Each path below is one point turned by a fixed rotation once a step. After each direction that follows a path, write how fast that rotation turns it, in degrees a step (0 if it stays still).
Each turn is a multiple of 5 degrees from 10 to 175, or 0.
Each row of a path follows its step; steps can be skipped.
path 1
step 0: [ -9.9  -1.1 -16.8   4.2 -12.7   8.0 -17.2 -11.6  -5.3 -14.3 -13.5  -6.6
 -25.9 -19.2 -25.8 -16.4  -3.8  25.0 -17.5  -0.2 -13.5  -8.3  -4.4  -0.7
   1.6   1.4  -7.8  12.6  -6.9  31.4   8.1   9.9  10.3  -6.9   4.3  -6.1
  -3.0  22.2 -12.5   0.1  -7.0   8.1  -4.7 -19.8 -27.4 -11.7 -22.1 -16.8
  -9.9  -1.3 -16.4  13.8   3.6   2.4 -29.7  -9.2  -9.4   0.0]
step 1: [ -6.6 -14.0   8.6  -7.0  -5.8   0.2  -0.6  25.7   2.5  -6.6   0.4  26.7
  20.2  -5.8   1.1  11.2   1.4 -13.2   8.0  16.7   6.6   6.7 -23.8  27.4
 -33.2  13.2   3.9 -23.7   5.2   6.8  12.7  -6.1   4.8  -2.1 -21.4 -10.2
 -14.1 -18.5 -32.9  -1.0   1.2  15.8  -8.7  -7.0  15.1   8.6  -2.0   3.8
 -12.4  -0.2   2.4  18.9  -1.7  14.3   1.7  23.1   7.4  10.1]
step 2: [ -1.5 -33.6 -18.5  -7.4 -12.8   0.4  -5.0   3.8 -14.4  -9.0  -5.0  -6.4
  -3.7  27.9   2.5 -10.0  27.2   4.5  -1.3 -36.7  -5.4  -9.2   4.3   3.7
  -0.5   9.2  -5.5 -12.9 -17.0   8.4  14.0   2.4   1.1  -9.7  -9.1   5.5
   7.5  13.0  27.2 -18.4  26.7  17.1  16.3   4.5  -3.4   7.7  -2.0 -10.3
  13.6   2.3 -11.1  11.8   2.2 -19.6 -15.6 -14.9 -16.2  13.2]
step 3: [-14.7   5.5  -0.3  -9.0 -23.4   5.2  -6.0  -2.0  19.8 -25.5 -15.6  22.5
  11.1 -14.5   0.6 -10.6  -0.8  -3.2 -27.6  14.0  10.2   3.5  -4.6 -12.0
  34.8  -0.3  13.2 -12.1  -2.1   3.3  -3.9   9.8   8.2   2.1 -10.6 -12.3
 -10.0  12.9 -20.2 -36.0  -3.3  10.0 -13.9   6.3   6.8 -12.0   5.3 -20.4
 -15.8  -8.0   5.1  -3.3   2.4  19.1  19.9  -3.2  17.2   7.0]
step 4: [-19.9  -2.2  -7.7 -15.5 -10.8   5.6  30.1   1.0  -3.2   7.9  -7.8  18.5
  -2.3  -2.7   4.6   1.7  -5.1 -20.3  10.4   0.9 -23.7  -5.5   6.5  31.8
 -11.7  -8.2  -2.6  -6.4  -5.0  37.7  -1.2  -9.8  -2.6  26.3   1.0 -10.9
   3.9  14.7   0.2   7.1 -10.0  -9.0  21.9  11.7 -16.7  20.8 -25.9  -6.0
  18.3   3.7  -3.7   9.1   2.8 -12.7  -4.3   6.3 -11.2  22.6]
step 5: [  1.8  -3.4   0.4 -18.5   4.6   1.8 -23.4  16.9 -21.6 -17.9  21.8 -13.5
   1.6  19.1  11.3 -23.8  17.2   1.1 -14.7   8.1  -8.0  -9.1  11.2   7.7
   7.2  -0.5  20.1 -11.8 -10.5  -9.3   2.9   6.3  10.0   7.8   2.6  -6.4
   8.7 -21.9   1.2 -19.4   1.2  28.8  -4.3  21.8  -4.1  -8.5  -6.6   5.4
   1.7  20.5  -5.5  -8.2   8.0  28.2  -9.0  20.3  30.8  -1.6]
step 6: [ 14.9 -11.2   2.9 -24.6 -10.0 -24.8  21.4  10.5  12.9   6.1 -23.6 -10.6
  24.0  -5.4  15.2   3.1  -9.9  13.7 -15.5   7.7 -28.1 -10.2  -1.4 -12.3
   8.5   6.3 -10.1 -10.6  -8.8   9.9  13.5   7.4  -3.8   1.4  12.3  -6.6
  10.8  18.0 -11.4   6.0 -12.1  -9.3   6.2   8.0  14.7 -12.0  -7.1  -9.2
  -6.5  -6.5   4.8  13.6  25.4   0.2 -12.7 -37.5  -9.1  17.3]
step 7: [-14.3  19.6   4.3 -13.8  -9.9   5.3  22.8  16.9  -2.1 -12.9   6.8   9.1
 -23.5  -7.2  -1.2 -31.1  11.7  18.6  13.8  15.3  16.8  13.2   3.1  32.3
 -12.6 -27.3  19.0  10.2   5.7  -3.0 -19.5  24.5  10.4 -10.9 -10.7  11.2
  10.4   4.6  -6.8  -0.2   1.3  18.2 -16.1   7.8   1.1  -8.5 -19.9  -4.8
   2.7  11.3   5.4  10.3  -4.7   7.1  -0.1  -0.5  -9.2  11.9]
step 8: [-19.4 -27.4 -10.5  -5.0   5.1   6.5 -24.6   2.4 -11.2   6.8   6.8  17.1
 -14.1  11.4  12.7  10.1 -18.3  15.8 -17.2  14.2 -23.5 -11.1 -10.3  16.3
   8.8  19.3 -29.4 -13.3  -4.1  -7.7   9.5   0.4  -2.2   0.3 -10.7  -7.3
  20.2  -2.3   7.7   3.9 -21.1   1.4  -5.9 -19.6  -4.8  -5.3 -10.7  15.7
   9.0 -19.9  -6.5  16.1  18.5  15.9 -20.7   3.3   2.3  16.9]
step 9: [  1.5   7.2 -22.8  -9.2  -3.3 -17.6  -2.5  40.2   9.3  -8.8   9.2   4.5
  15.1 -18.8   8.9 -25.3  -4.9   1.8   9.5  -4.7  24.9 -17.7  -0.4   8.4
 -17.4  14.3   0.6   8.0 -12.6  10.3  25.0  13.9 -14.1   7.6  -1.8   6.8
   4.3  -2.9   0.7  -5.2  13.9  12.2  -8.6  -9.4  23.4  -3.3  14.8 -34.7
 -11.7  18.4   5.3  -3.8   0.1  -9.9   0.0  -7.8  10.2  14.5]
step 10: [-24.0 -14.2 -11.5 -10.3 -27.2  -2.8  25.4 -10.6 -10.0 -21.1 -18.4  14.1
 -38.6  13.3  -3.5  13.4   6.3  13.5   5.1  15.6  -4.5   2.4   9.6  -2.3
   5.8  36.4  -4.9  -3.3   8.2  -2.3  -5.8 -14.3   3.2 -12.1  -2.3   5.8
  15.0  25.8 -16.6  -7.7   9.5   4.2  -7.4  16.1  -4.2  -7.5  17.6   3.2
  16.0   5.6 -12.6  13.4  -1.1   7.1   2.3 -14.0  -2.7  -0.5]
step 11: [ -9.6  -2.2   2.3   3.1   2.8  11.6 -23.5   5.0  29.9  -8.7  20.8  21.7
  15.0   8.4 -20.8 -21.4 -15.6  27.7  -6.2  10.1   0.0   5.3   7.5  17.9
  -8.5   1.6   3.1   5.8 -18.9   0.9   7.3   5.4  -5.9  29.0  -0.8 -23.8
 -19.0  20.7 -12.4  -3.2  -4.0  29.6  19.3  -6.0 -10.9  -3.2 -14.0 -19.1
  12.9 -12.2   4.6   1.5  -0.4  -3.4   2.7   9.8   7.0   2.4]
Speeds:
[-7.6 -3.7 -4.0  2.6 -3.5  1.4  1.1  3.2  2.7  1.5  4.9  1.9  0.7 -1.6
  4.0 -2.8  2.9 -5.0  1.5 -7.3  5.0 -3.1 -5.8  2.4 12.0 -0.4 -3.2  0.0
  1.6  2.0 -3.2  3.9 -7.8 -2.9 -8.1 -0.4  1.9 -0.4  1.8  0.5 -0.6 -1.7
 -0.7 -4.6  3.5  1.1  2.7  3.6  1.9 -1.2 -0.1  2.0 -1.5  0.5  2.6 -2.0
 -0.1 -1.3]
60
[-2.6  0.3  0.5 -2.2 -4.3  1.8 -6.7 -4.3 -4.3 -4.7 -1.2 -0.8 -1.3 -4.0
 -4.1 -6.0 -0.4 -7.3  1.7  5.4 -2.2  1.8 -0.9  6.6 -3.2 -1.5  1.2 -3.6
 -0.1 -2.8  0.4  4.3  1.7  6.5  1.7 -1.6  3.5  2.9  3.1  2.4 -3.2 -4.1
 -1.0 -6.7  0.4  0.4 -1.1 -0.5  1.8 -5.7  2.0 -1.1  3.0 -1.0  6.0 -2.7
 -4.4 -9.1]
95
[ 3.7 -6.0 -1.3 -4.2  0.3  0.8 -3.1  0.5 -1.3  2.9  3.6  4.4  2.5 -2.7
  4.2 -0.2  3.8 -0.4  4.6  2.8 -1.0 -0.5 -1.9 -5.9  0.3 -0.5 -2.2  1.3
  6.1 -2.1  5.1  6.8  1.6  0.8  5.2 -4.0  4.3 -0.5  7.4 -6.8  2.8  4.0
  7.1 -1.0  2.7 -2.8  1.9  3.1 -4.4 -2.6 -1.0 -6.3 -0.1 -5.6 -5.1  0.6
  2.9 -0.6]
110
[ -5.1   3.1   3.0   0.0   0.0  -2.6  -7.2   5.0   3.7 -11.7  -4.5  -3.2
   4.1   1.5   2.3   0.0  -0.7  -0.1   7.9  -2.4   2.7  -2.0  -1.4  -1.7
   0.2  -2.9  -3.8   3.2   1.9   0.1   3.1  -0.9  -3.6  -0.1   6.3   2.0
  -0.8  -0.1   2.5   0.4  -1.8   1.1   2.7   1.5  -4.5   3.2  -5.1   1.0
   4.0   0.7   1.4  -3.5  -6.0   1.7  -2.3  -1.4  -7.7   4.9]
155
[-1.2  3.0 -3.4 -1.7  7.0  4.1 -3.1  0.3  3.0  0.3  3.9  0.9  0.4 -3.4
  0.1  5.0  2.4 -2.8 -3.5  2.6 -1.6  0.9 -0.5  2.5 -3.1 -0.9  1.1  1.3
  3.4  0.2  2.5  1.9 -1.9  1.0 -7.2 -7.4  2.0 -1.9 -1.7  3.7 -4.5  1.2
 -2.1 -4.7 -9.8  3.5 -1.8  3.2  2.9  4.0 -2.9 -1.9  3.7 -3.7 -2.7 10.8
 -2.6  4.3]
100
